.02 -.11 .01 .03 .11 -.09 -.11 .14
.26 .04 -.04 -.05 .02 .24 .10 .01
.04 .48 .08 .09 -.15 .30 -.19 .20
-.06 .12 .18 .06 .03 -.01 -.06 .06
.06 .05 .05 .09 -.03 .07 .07 -.06
-.08 -.12 -.04 .03 .15 -.16 -.03 .10
->
.14 .02 -.11 .01 .03 .11 -.09 -.11
.01 .26 .04 -.04 -.05 .02 .24 .10
.20 .04 .48 .08 .09 -.15 .30 -.19
.06 -.06 .12 .18 .06 .03 -.01 -.06
-.06 .06 .05 .05 .09 -.03 .07 .07
.10 -.08 -.12 -.04 .03 .15 -.16 -.03

-.16 .11 .03 .12 -.17 -.01
.04 .02 .00 .06 -.03 -.03
-.43 .23 .11 .19 -.36 .03
-.38 .32 .02 .42 -.51 -.06
-.50 .30 -.04 .31 -.50 .02
-.51 .28 .07 .25 -.45 .03
-.47 .30 -.06 .33 -.50 .01
-.33 .30 -.10 .46 -.52 -.07
-.28 .23 -.05 .32 -.40 -.04
.00 .04 -.12 .11 -.09 -.03
-.32 .19 .08 .18 -.30 .01
->
-.01 -.16 .11 .03 .12 -.17
-.03 .04 .02 .00 .06 -.03
.03 -.43 .23 .11 .19 -.36
-.06 -.38 .32 .02 .42 -.51
.02 -.50 .30 -.04 .31 -.50
.03 -.51 .28 .07 .25 -.45
.01 -.47 .30 -.06 .33 -.50
-.07 -.33 .30 -.10 .46 -.52
-.04 -.28 .23 -.05 .32 -.40
-.03 .00 .04 -.12 .11 -.09
.01 -.32 .19 .08 .18 -.30

-.03 -.41 -.05 .40 -.30 .26 .20
-.05 .17 .21 -.16 .25 -.20 -.06
.10 .24 .18 -.15 .21 -.11 -.18
.05 .55 .36 -.38 .39 -.22 -.20
-.02 .17 .26 -.01 .05 .07 .05
-.01 .16 .15 -.08 .10 -.03 -.03
-.04 -.17 -.07 .17 -.18 .15 .12
.08 .04 .04 .06 -.07 .14 -.02
-.06 -.59 -.32 .52 -.57 .43 .34
.13 .10 .00 -.12 .15 -.11 -.19
-.19 -.15 .07 .17 -.16 .13 .26
->
.20 -.03 -.41 -.05 .40 -.30 .26
-.06 -.05 .17 .21 -.16 .25 -.20
-.18 .10 .24 .18 -.15 .21 -.11
-.20 .05 .55 .36 -.38 .39 -.22
.05 -.02 .17 .26 -.01 .05 .07
-.03 -.01 .16 .15 -.08 .10 -.03
.12 -.04 -.17 -.07 .17 -.18 .15
-.02 .08 .04 .04 .06 -.07 .14
.34 -.06 -.59 -.32 .52 -.57 .43
-.19 .13 .10 .00 -.12 .15 -.11
.26 -.19 -.15 .07 .17 -.16 .13

-.09 -.33 -.28 -.52
.41 .07 -.42 .02
-.45 .42 -.41 -.14
->
-.52 -.09 -.33 -.28
.02 .41 .07 -.42
-.14 -.45 .42 -.41

.36 .28 .36 -.56 -.31 .30 -.32 .35
-.45 -.35 -.46 .47 -.36 -.34 -.38 -.45
.12 .20 .12 -.22 .32 .22 .35 .12
-.20 -.15 -.20 .15 -.34 -.14 -.36 -.20
-.20 -.14 -.19 .19 -.07 -.12 -.08 -.19
-.14 -.05 -.14 .11 .07 -.03 .07 -.13
.06 .05 .05 -.21 -.45 .06 -.46 .05
-.15 -.13 -.15 .08 -.39 -.11 -.41 -.15
.37 .35 .37 -.54 .09 .37 .10 .37
.27 .28 .27 -.41 .14 .30 .15 .27
.12 .22 .12 -.23 .37 .24 .40 .13
->
.35 .36 .28 .36 -.56 -.31 .30 -.32
-.45 -.45 -.35 -.46 .47 -.36 -.34 -.38
.12 .12 .20 .12 -.22 .32 .22 .35
-.20 -.20 -.15 -.20 .15 -.34 -.14 -.36
-.19 -.20 -.14 -.19 .19 -.07 -.12 -.08
-.13 -.14 -.05 -.14 .11 .07 -.03 .07
.05 .06 .05 .05 -.21 -.45 .06 -.46
-.15 -.15 -.13 -.15 .08 -.39 -.11 -.41
.37 .37 .35 .37 -.54 .09 .37 .10
.27 .27 .28 .27 -.41 .14 .30 .15
.13 .12 .22 .12 -.23 .37 .24 .40

-.03 -.01 -.01 -.02 -.01 -.01 .01 .00 .01 .01 -.02
-.59 -.11 -.19 -.38 -.15 -.24 .28 -.05 .18 .27 -.47
-.35 -.07 -.11 -.23 -.09 -.15 .17 -.03 .11 .16 -.28
->
-.02 -.03 -.01 -.01 -.02 -.01 -.01 .01 .00 .01 .01
-.47 -.59 -.11 -.19 -.38 -.15 -.24 .28 -.05 .18 .27
-.28 -.35 -.07 -.11 -.23 -.09 -.15 .17 -.03 .11 .16

-.09 .39
.04 .09
-.04 -.26
-.20 .05
.17 .54
->
.39 -.09
.09 .04
-.26 -.04
.05 -.20
.54 .17

-.33 .07 -.23 .36 .17
-.07 .13 .47 -.38 -.05
.06 -.17 -.26 .43 .06
-.30 -.03 -.23 .34 .16
.37 -.09 -.24 .07 -.10
->
.17 -.33 .07 -.23 .36
-.05 -.07 .13 .47 -.38
.06 .06 -.17 -.26 .43
.16 -.30 -.03 -.23 .34
-.10 .37 -.09 -.24 .07
---
.04 .42 .42 -.08 .02 -.17 .00 .00
.04 -.25 -.25 -.08 .14 -.06 -.02 .00
.00 .42 .42 .08 -.10 -.09 -.02 .01
.02 -.14 -.14 -.05 -.06 -.03 -.02 -.02
.00 -.59 -.59 -.05 .00 .11 -.02 .02
.00 .31 .31 .15 .06 .03 -.01 .00
.01 -.59 -.59 -.21 -.04 -.14 .01 .00
.03 .20 .20 -.21 -.06 .08 .00 -.01
-.02 .31 .31 -.08 .04 .08 .01 .02
->
.04 -.25 -.25 -.08 .14 -.06 -.02 .00
.02 -.14 -.14 -.05 -.06 -.03 -.02 -.02
.00 .31 .31 .15 .06 .03 -.01 .00
.03 .20 .20 -.21 -.06 .08 .00 -.01

.21 .25 -.41 .53 .19 -.39 -.01 -.41 .45 .20
-.13 .19 -.52 .54 -.12 .23 -.06 .15 .49 -.11
.31 -.49 .15 -.19 .31 -.42 .33 -.39 -.14 .32
.29 .50 .06 .08 .29 -.55 -.25 -.57 -.01 .29
.31 -.51 .04 -.05 .29 -.43 .35 -.41 -.01 .32
-.15 -.55 -.05 -.04 -.16 .43 .32 .37 .04 -.17
-.30 -.26 -.39 .35 -.31 .52 .06 .51 .37 -.31
->
-.13 .19 -.52 .54 -.12 .23 -.06 .15 .49 -.11
.29 .50 .06 .08 .29 -.55 -.25 -.57 -.01 .29
-.15 -.55 -.05 -.04 -.16 .43 .32 .37 .04 -.17

.15 -.32 .53 -.17 .00 .28
-.12 -.13 .17 .24 -.13 -.10
->
-.12 -.13 .17 .24 -.13 -.10

.02 .06 .04 -.06 .04 .01 .06 .01 .03 .41 .06
-.60 .01 .57 .04 .54 .01 .03 .00 -.03 -.02 .02
->
-.60 .01 .57 .04 .54 .01 .03 .00 -.03 -.02 .02

.21 .09 .05 -.30 .26 -.19 .19
.22 .12 .07 -.30 .25 -.18 .20
-.22 -.13 -.13 .17 .06 -.04 .08
-.27 -.29 -.18 .13 .16 -.05 .10
.25 .10 .07 -.32 .27 -.21 .22
-.37 -.39 -.24 .19 .25 -.06 .18
.02 -.25 .29 -.20 -.11 .30 -.24
.01 -.43 .37 -.21 -.18 .40 -.36
.20 .10 .06 -.28 .23 -.17 .19
.38 .21 .12 -.49 .43 -.31 .32
->
.22 .12 .07 -.30 .25 -.18 .20
-.27 -.29 -.18 .13 .16 -.05 .10
-.37 -.39 -.24 .19 .25 -.06 .18
.01 -.43 .37 -.21 -.18 .40 -.36
.38 .21 .12 -.49 .43 -.31 .32

.08 .45 .16 .18 .17 -.15 .46 .18 .50 .12 -.39 -.06
.39 .62 .32 .32 .35 -.43 .28 .30 .29 .35 -.50 -.40
->
.39 .62 .32 .32 .35 -.43 .28 .30 .29 .35 -.50 -.40

-.08 -.19 -.31 -.41 -.57 -.25 -.36 -.54 -.16 -.26 -.26
.25 .13 -.26 -.09 .31 .19 -.11 .19 .01 -.17 .01
-.30 -.22 .12 .11 -.18 -.49 .07 -.15 -.19 .13 .02
.37 .39 .16 .12 .20 .15 .29 .26 .20 .07 -.02
-.17 -.20 -.13 -.01 .21 .05 .02 -.02 .05 -.04 .10
.09 .14 .17 .01 -.13 .03 .21 -.11 .20 .06 -.06
-.28 -.25 .00 -.04 -.27 -.62 .15 -.35 -.13 .03 -.09
->
.25 .13 -.26 -.09 .31 .19 -.11 .19 .01 -.17 .01
.37 .39 .16 .12 .20 .15 .29 .26 .20 .07 -.02
.09 .14 .17 .01 -.13 .03 .21 -.11 .20 .06 -.06

-.19 .07 -.08
.11 -.24 -.25
-.27 .09 -.11
-.26 .03 -.20
-.29 .04 -.20
.15 -.18 -.13
.12 -.15 -.11
.20 -.31 -.27
.11 -.21 -.20
-.46 .07 -.32
->
.11 -.24 -.25
-.26 .03 -.20
.15 -.18 -.13
.20 -.31 -.27
-.46 .07 -.32

.38 .19 .15 -.50 .40 -.31 .35 -.39 -.30
-.39 -.13 -.19 .32 .05 -.05 .17 .30 .28
->
-.39 -.13 -.19 .32 .05 -.05 .17 .30 .28
